In the data rows, the value 128 means zero.
Here is a table of points, one per row:
[166 162 114 155 157 188 142 170 149 163 164 155 142 164 164 176 178 165 155 118 164 156 160 153 178 135 167 146 136 167 178 145 146 177 159 165 161 161 159 181 168 165 144 163 150 171 156 155]
[163 160 161 165 161 143 157 142 169 173 166 155 162 150 166 166 159 164 147 157 158 165 151 168 160 150 145 157 133 165 154 151 136 143 165 149 171 152 159 148 162 186 182 178 143 131 173 158]
[159 149 165 163 159 171 160 158 146 149 158 169 138 146 166 143 158 109 153 177 161 156 167 149 177 134 168 169  88 180 147 151 157 155 135 167 145 146 160 147 170 152 164 156 165 155 149 168]
[159 156 167 154 157 149 158 166 163 126 168 138 137 151 161 161 150 162 161 152 137 155 143 153 137 161 147 157 163 164 168 150 146 152 147 155 154 156 161 123 175 181 163 158 153 139 149 145]
[147 153 134 203 135 176 136 123 198 150 153 153 175 144 144 144 156 156 164 158 160 149 171 166 162 183 149 176 153 151 136 155 137 154 188 183 181 171 183 125 147 152 142 177 149 182 144 176]
[164 166 162 144 162 139 143 175 160 162 148 166 176 180 144 144 160 135 170 153 161 153 215 136 144 179 169 154 156 130 140 162 122 152 144 203 169 117 171 154 164 199 172 153 160 190 172 149]
[171 155 148 137 156 161 168 154 151 163 149 192 122 181 149 147 167 179 121 137 150 132 171 154 164 163 132 120 155 163 128 212 169 142 163 164 179 174 167 138 178 172 138 160 161 140 176 175]
[170 159 139 175 154 157 140 150 168 162 154 160 162 134 165 166 156 141 128 174 117 147 149 140 132 152 158 151 184 168 153 164 159 146 141 148 181 148 166 161 159 154 160 161 216 176 126 150]
[161 148 162 164 157 159 131 120 126 178 183 151 139 163 131 156 131 137 163 154 149 132 122 171 149 142 125 147 166 177 131 154 179 166 187 185 153 137 176 189 173 148 162 165 163 171 174 112]
[168 162 155 148 180 133 124 161 186 160 169 168 157 159 172 135 144 163 175 150 157 142 147 177 130 158 131 150 164 176 180 180 140 148 153 163 154 167 159 162 152 152 166 154 173 165 159 166]
[161 148 159 148 144 151 166 175 159 152 165 172 156 165 150 168 163 139 153 156 176 181 148 166 127 150 165 159 166 148 162 147 167 177 176 144 166 162 151 156 146 167 150 189 167 149 152 169]
[185 168 153 161 180 136 149 156 158 159 150 171 168 150 162 138 156 171 158 169 165 177 150 180 167 150 143 171 174 158 134 174 119 162 151 147 162 165 161 164 168 154 169 165 169 158 170 167]
[144 145 136 155 187 137 176 170 146 170 164 149 135 150 159 180 150 169 146 136 140 165 183 147 162 176 153 164 173 170 122 144 148 138 179 150 158 123 128 167 118 145 151 151 136 161 143 183]
[151 146 150 173 175 135 177 173 153 151 171 150 166 155 152 159 172 131 155 134 170 133 134 156 177 140 163 160 171 145 172 152 169 168 170 149 165 163 153 145 173 154 158 145 142 161 159 160]
[150 175 158 140 150 146 126 132 156 167 148 139 171 181 174 150 169 160 162 152 159 148 153 138 158 154 149 134 157 167 150 154 149 176 149 143 143 149 181 160 155 149 142 169 150 166 123 171]
[145 137 159 130 139 155 166 146 165 150 158 162 172 154 150 172 153 168 147 151 165 153 155 169 159 117 163 163 144 141 153 151 167 165 149 147 156 160 165 166 140 162 162 156 155 165 146 181]
[144 168 193 158 150 178 137 156 133 166 155 152 187 172 176 142 143 174 163 117 146 168 141 178 182 163 151 124 149 149 133 164 132 139 139 153 157 146 114 132 176 146 134 182 184 158 133 137]
[151 176 135 162 149 162 169 154 163 154 131 150 156 165 151 174 177 154 163 145 166 162 156 177 174 149 141 156 158 169 165 162 162 156 125 184 166 128 174 162 145 146 183 175 164 117 170 158]
[139 166 131 150 153 193 131 135 144 158 167 156 150 172 145 137 177 141 145 177 146 164 188 156 186 172 130 124 172 160 184 147 147 188 150 134 161 148 155 146 151 166 165 146 160 133 148 149]
[164 189 162 129 138 161 174 166 133 157 162 153 152 131 152 174 134 151 163 167 158 177 169 159 164 141 167 149 152 129 159 165 175 163 175 151 147 153 171 155 149 158 134 164 166 170 130 143]
[151 146 156 151 141 166 165 160 171 153 184 181 153 150 165 167 159 145 163 162 171 160 153 164 157 161 176 154 172 168 164 150 174 159 147 136 170 134 139 159 172 150 141 169 155 143 178 173]
[165 146 151 163 127 148 160 157 150 153 176 162 177 167 158 154 142 143 100 152 160 154 146 151 155 159 164 148 155 147 158 152 148 148 156 144 163 154 161 177 141 156 176 146 147 149 154 177]
[192 175 158 145 177 183 175 147 187 160 188 146 177 174 125 193 153 138 158 151 170 144 192 156 141 151 165 153 145 170 164 144 164 133 153 160 151 153 139 158 160 131 142 133 169 142 158 170]
[127 167 148 164 156 161 180 160 173 160 151 170 164 158 193 158 150 147 159 156 153 143 165 163 156 163 160 108 153 164 155 143 146 167 155 169 156 160 150 171 169 167 179 137 163 163 153 126]
[159 170 122 152 163 160 159 167 165 150 177 155 151 148 152 144 172 157 157 151 150 150 156 159 146 141 149 167 149 155 159 134 157 167 148 156 158 132 142 149 161 158 176 180 156 130 171 151]
[150 159 173 126 151 171 161 159 147  96 150 145 154 140 174 143 171 145 165 158 163 156 158 162 124 155 154 163 164 151 150 173 167 124 175 141 162 160 153 164 159 157 159 161 119 158 146 159]
[173 152 139 190 182 148 151 157 142 143 156 151 174 165 139 145 143 173 172 191 156 131 144 151 153 171 166 137 156 135 151 168 161 146 138 151 179 143 172 175 163 173 120 164 143 146 151 160]
[160 116 145 158 154 162 171 146 166 134 140 159 166 166 148 180 171 159 147 144 135 169 146 162 156 162 161 174 132 160 175 158 126 158 159 122 160 115 167 156 129 151 146 132 178 171 178 131]
[108 153 161 159 158 160 180 151 169 162 173 145 151 135 159 166 161 148 156 181 140 179 168 157 160 150 146 157 133 148 168 172 158 156 158 159 146 144 159 172 165 148 149 167 130 165 152 159]
[143 152 153 150 149 156 175 168 155 169 173 133 160 119 145 149 141 163 159 135 164 148 166 163 138 170 151 152 120 141 156 156 144 168 144 126 142 190 173 145 146 143 166 155 149 138 166 126]
[145 154 172 161 172 157 147 174 159 158 182 162 165 145 141 158 167 153 175 148 159 158 149 158 161 139 139 129 140 154 155 174 163 155 152 150 166 134 168 144 133 149 168 133 151 140 155 171]
[156 155 157 171 165 153 162 162 136 158 134 159 164 151 164 148 164 157 138 176 164 152 158 166 144 165 164 152 178 121 176 151 176 130 154 179 100 156 171 167 157 139 131 163 162 154 130 168]
[168 150 172 162 155 156 154 154 137 150 180 174 149 140 161 166 171 174 154 160 172 164 164 168 171 148 154 164 159 149 170 124 156 150 180 156 160 154 165 168 149 173 159 131 164 160 150 172]
[120 157 180 150 170 163 155 145 163 166 148 161 175 157 162 128 150 164 108 126 163 137 163 168 167 132 164 189 166 184 167 154 160 151 161 162 158 132 145 127 155 168 133 166 160 139 157 121]
[145 164 152 168 148 147 150 155 130 150 121 174 129 165 158 176 158 142 157 146 179 113 137 154 126 173 145 167 128 129 157 151 149 158 174 157 147 161 147 154 135 125 140 162 172 164 138 168]
[153 162 158 156 171 153 163 174 163 174 163 153 174 154 172 146 183 164 169 153 143 145 156 159 157 142 166 146 147 174 152 139 156 160 170 160 177 154 171 151 159 158 170 155 158 123 166 160]
[133 147 172 165 170 157 156 158 159 154 153 159 143 155 157 164 150 152 159 163 149 160 165 129 150 110 149 165 170 152 165 159 149 167 154 162 154 163 148 125 157 169 157 154 151 142 173 150]
[183 159 159 166 157 159 159 170 156 155 154 159 173 170 139 135 167 169 159 157 159 154 153 124 167 158 141 169 168 162 144 169 160 152 149 153 154 175 168 162 158 152 163 168 168 169 147 145]
[158 176 117 140 168 168 159 144 152 173 133 157 177 162 157 140 162 148 170 145 130 139 156 162 168 151 151 153 153 151 133 138 158 164 164 153 143 164 158 154 169 172 159 153 164 166 157 157]
[151 154 181 147 142 144 131 162 166 147 163 152 114 156 148 157 152 169 161 168 138 137 168 159 148 149 158 166 166 114 165 147 139 149 149 164 149 168 158 156 168 123 149 159 143 164 153 153]
[186 139 183 147 165 162 186 152 163 173 140 162 120 160 161 159 155 144 180 181 165 147 132 162 152 157 165 170 183 160 142 166 127 161 139 148 159 149 160 135 160 161 147 147 127 149 108 140]
[128 161 169 162 144 135 152 148 174 150 140 126 138 140 109 153 176 157 157 160 160 158 151 168 155 157 185 163 136 167 154 169 168 178 171 150 161 166 113 178 171 188 166 129 177 147 130 167]
[165 162 177 142 165 126 154 156 162 149 127 151 160 168 158 154 104 135 149 189 140 163 165 168 152 161 142 168 153 145 152 140 156 167 171 151 168 188 159 166 160 145 120 160 143 148 173 160]
[145 161 143 150 122 118 167 133  92 135 166 166 145 157 154 154 141 151 178 151 155 149 178 155 149 171 181 174 157 175 157 161 172 157 150 146 133 154 154 148 156 132 155 160 148 167 162 172]
[167 102 159 133 168 171 151 148 128 157 133 108 155 136 146 150 142 131 182 158 152 155 171 153 146 151 170 127 163 159 172 150 155 144 168 158 140 176 142 148 135 181 155 174 171 140 169 177]
[184 164 165 201 171 181 134 149 151 139 140 165 169 166 169 150 160 171 161 162 124 163 164 128 142 147 160 154 149 160 143 165 170 190 166 161 156 153 145 163 154 139 167 160 134 147 151 141]
[147 172 130 158 135 174 148 170 151 180 165 124 151 145 184 157 168 138 152 160 164 173 148 159 141 139 167 164 161 161 130 168 161 156 152 156 162 157 161 129 163 154 139 108 154 137 179 167]
[160 166 174 145 153 117 150 154 142 164 137 129 155 180 154 167 151 179 146 185 158 173 151 131 122 167 150 176 146 153 160 135 166 103 159 153 175 176 159 155 179 160 150 159 154 157 165 143]
[148 161 147 150 144 155 135 189 155 148 169 175 148 178 122 159 155 147 152 167 160 179 137 169 161 163 188 167 161 169 155 167 152 131 174 162 117 171 174 166 129 159 159 151 138 145 148 146]
[178 165 173 187 144 144 158 131 171 162 158 132 141 160 183 129 160 159 186 123 147 161 158 144 162 161 151 156 172 144 144 159 159 147 141 171 151 155 168 185 152 165 160 137 164 136 169 152]
[132 152 148 154 188 188 152 175 148 163 168 120 147 186 181 159  95 186 154 167 184 161 150 159 170 176 158 195 152 147 172 163 181 173 154 158 176 152 157 144 166 164 195 137 159 151 140 175]
[143 128 153 143 160 162 165 150 146 163 146 167 142 158 145 138 162 144 166 171 145 164 155 168 154 160 137 178 162 141 153 154 160 119 147 164 153 173 154 184 157 144 144 164 158 173 128 156]
[163 172 150 148 151 159 163 156 154 156 152 167 162 150 140 157 165 156 158 150 148 157 157 180 162 144 163 163 162 147 167 146 167 151 138 155 178 149 137 148 155 144 177 133 145 158 162 158]
[152 173 159 130 191 159 173 114 170 140 183 151 133 155 155 131 167 181 144 158 164 189 112 135 163 165 195 131 150 151 154 135 142 162 159 179 181 173 160 137 123 142 157 156 181 163 185 152]
[148 131 179 150 160 158 147 171 156 162 142 148 149 141 161 150 150 118 152 133 159 167 171 160 172 170 172 168 146 132 157 167 180 165 138 153 169 152 166 165 161 130 146 176 163 158 153 143]
[151 172 170 127 142 169 135 157 172 167 152 201 171 120 155 171 141 167 180 177 161 128 114 104 179 201 137 171 176 159 149 150 159 151 146 143 151 159 150 181 152 175 144 155 161 143 182 165]
[170 177 158 161 148 154 164 155 166 144 167 167 148 160 153 169 134 143 131 128 154 170 161 164 165 145 162 169 165 150 157 145 168 154 160 146 152 162 160 171 124 180 154 156 156 157 164 167]
[166 124 150 148 129 149 148 159 171 172 157 153 175 153 172 160 156 180 161 181 165 142 163 163 159 130 169 158 149 142 165 175 162 162 169 174 147 141 110 147 134 149 168 153 158 133 167 148]
These points spread out most along one direction. Take the direction at right angles to it along which they spread out most. Then take the direction at right angles to both along which they spread out most. Go by this last direction. Where along it does each point below lie, from 0 to 99? The average is 50, and the first point in the table lies past the average. One standard deviation of the points above along it is 16.
[163 164 172 159 179 164 129 126 159 172 145 165 170 149 160 182 177 169 152 145 142 150 165 157 152 168 172 147 163 165 138 158 177 169 135 148 130 161 176 155 169 159 174 169 151 178 155 160] 64
[151 138 144 147 148 143 164 157 160 160 153 164 175 163 165 170 152 174 177 130 120 147 161 135 168 170 154 161 158 167 167 166 165 175 161 188 168 177 175 164 179 150 154 167 164 151 129 146] 62
[179 149 151 149 160 139 148 157 150 160 142 156 158 117 144 154 149 145 132 148 178 179 149 157 150 163 152 147 138 169 180 156 169 160 147 170 171 150 135 145 139 153 148 139 117 169 144 147] 48
[150 158 145 162 163 171 171 143 163 164 151 158 172 166 171 139 156 154 171 151 143 172 141 124 140 153 145 164 155 152 171 201 115 154 169 155 141 148 149 182 185 153 149 155 154 169 176 162] 50
[119 162 153 183 158 174 146 165 151 170 149 149 152 160 164 175 163 143 176 172 141 133 165 169 175 150 178 148 152 158 160 168 160 140 133 146 173 183 160 157 146 159 162 168 146 182 186 132] 63
[140 142 151 178 137 161 167 180 183 146 113 179 143 147 139 147 130 183 172 149 192 172 183 155 157 143 159 114 163 175 156 112 177 142 175 117 149 129 174 165 175 132 154 141 165 167 167 153] 58
[178 167 190 143 126 169 182 185 154 143 156 119 150 156 146 146 164 166 134 173 146 141 146 184 162 178 150 167 162 183 167 148 151 177 174 168 132 147 162 165 143 148 147 152 156 190 175 176] 49
[152 149 139 162 159 155 152 149 175 164 161 162 163 175 156 137 163 168 159 162 168 153 166 146 144 163 151 164 166 162 124 148 164 174 128 153 133 176 162 172 159 163 144 165 156 172 149 145] 56
[158 140 144 155 136 152 160 167 160 127 151 135 151 140 133 171 139 157 145 157 167 169 136 153 163 144 157 144 168 153 151 136 141 152 149 176 137 161 142 146 174 151 168 170 133 161 156 172] 45
[172 144 140 148 148 128 149 153 181 146 163 136 155 172 178 173 177 146 163 168 168 165 163 160 199 165 144 155 144 140 165 170 191 144 180 128 131 158 118 134 150 152 168 152 153 162 163 134] 48
[149 161 156 175 160 142 165 163 141 148 164 163 161 155 178 157 169 170 168 165 167 167 158 167 150 160 132 144 152 179 154 160 163 187 120 187 160 162 145 151 147 191 139 146 176 158 168 140] 48
[172 172 168 163 151 150 171 163 158 180 158 175 158 182 143 149 147 171 156 152 139 180 116 149 136 157 149 149 154 161 176 144 163 150 161 152 158 166 144 134 149 171 168 159 142 173 156 178] 25
[151 145 169 153 153 155 153 167 133 153 160 181 169 157 135 178 168 149 133 151 163 180 158 165 148 167 161 165 162 150 155 146 140 169 169 146 153 176 164 159 164 139 170 127 160 147 162 166] 47
[181 176 164 165 160 151 161 154 146 169 148 161 157 164 162 152 162 172 158 161 185 150 167 126 161 156 156 156 187 176 165 169 119 156 168 154 161 173 153 171 155 146 170 172 161 160 150 147] 40
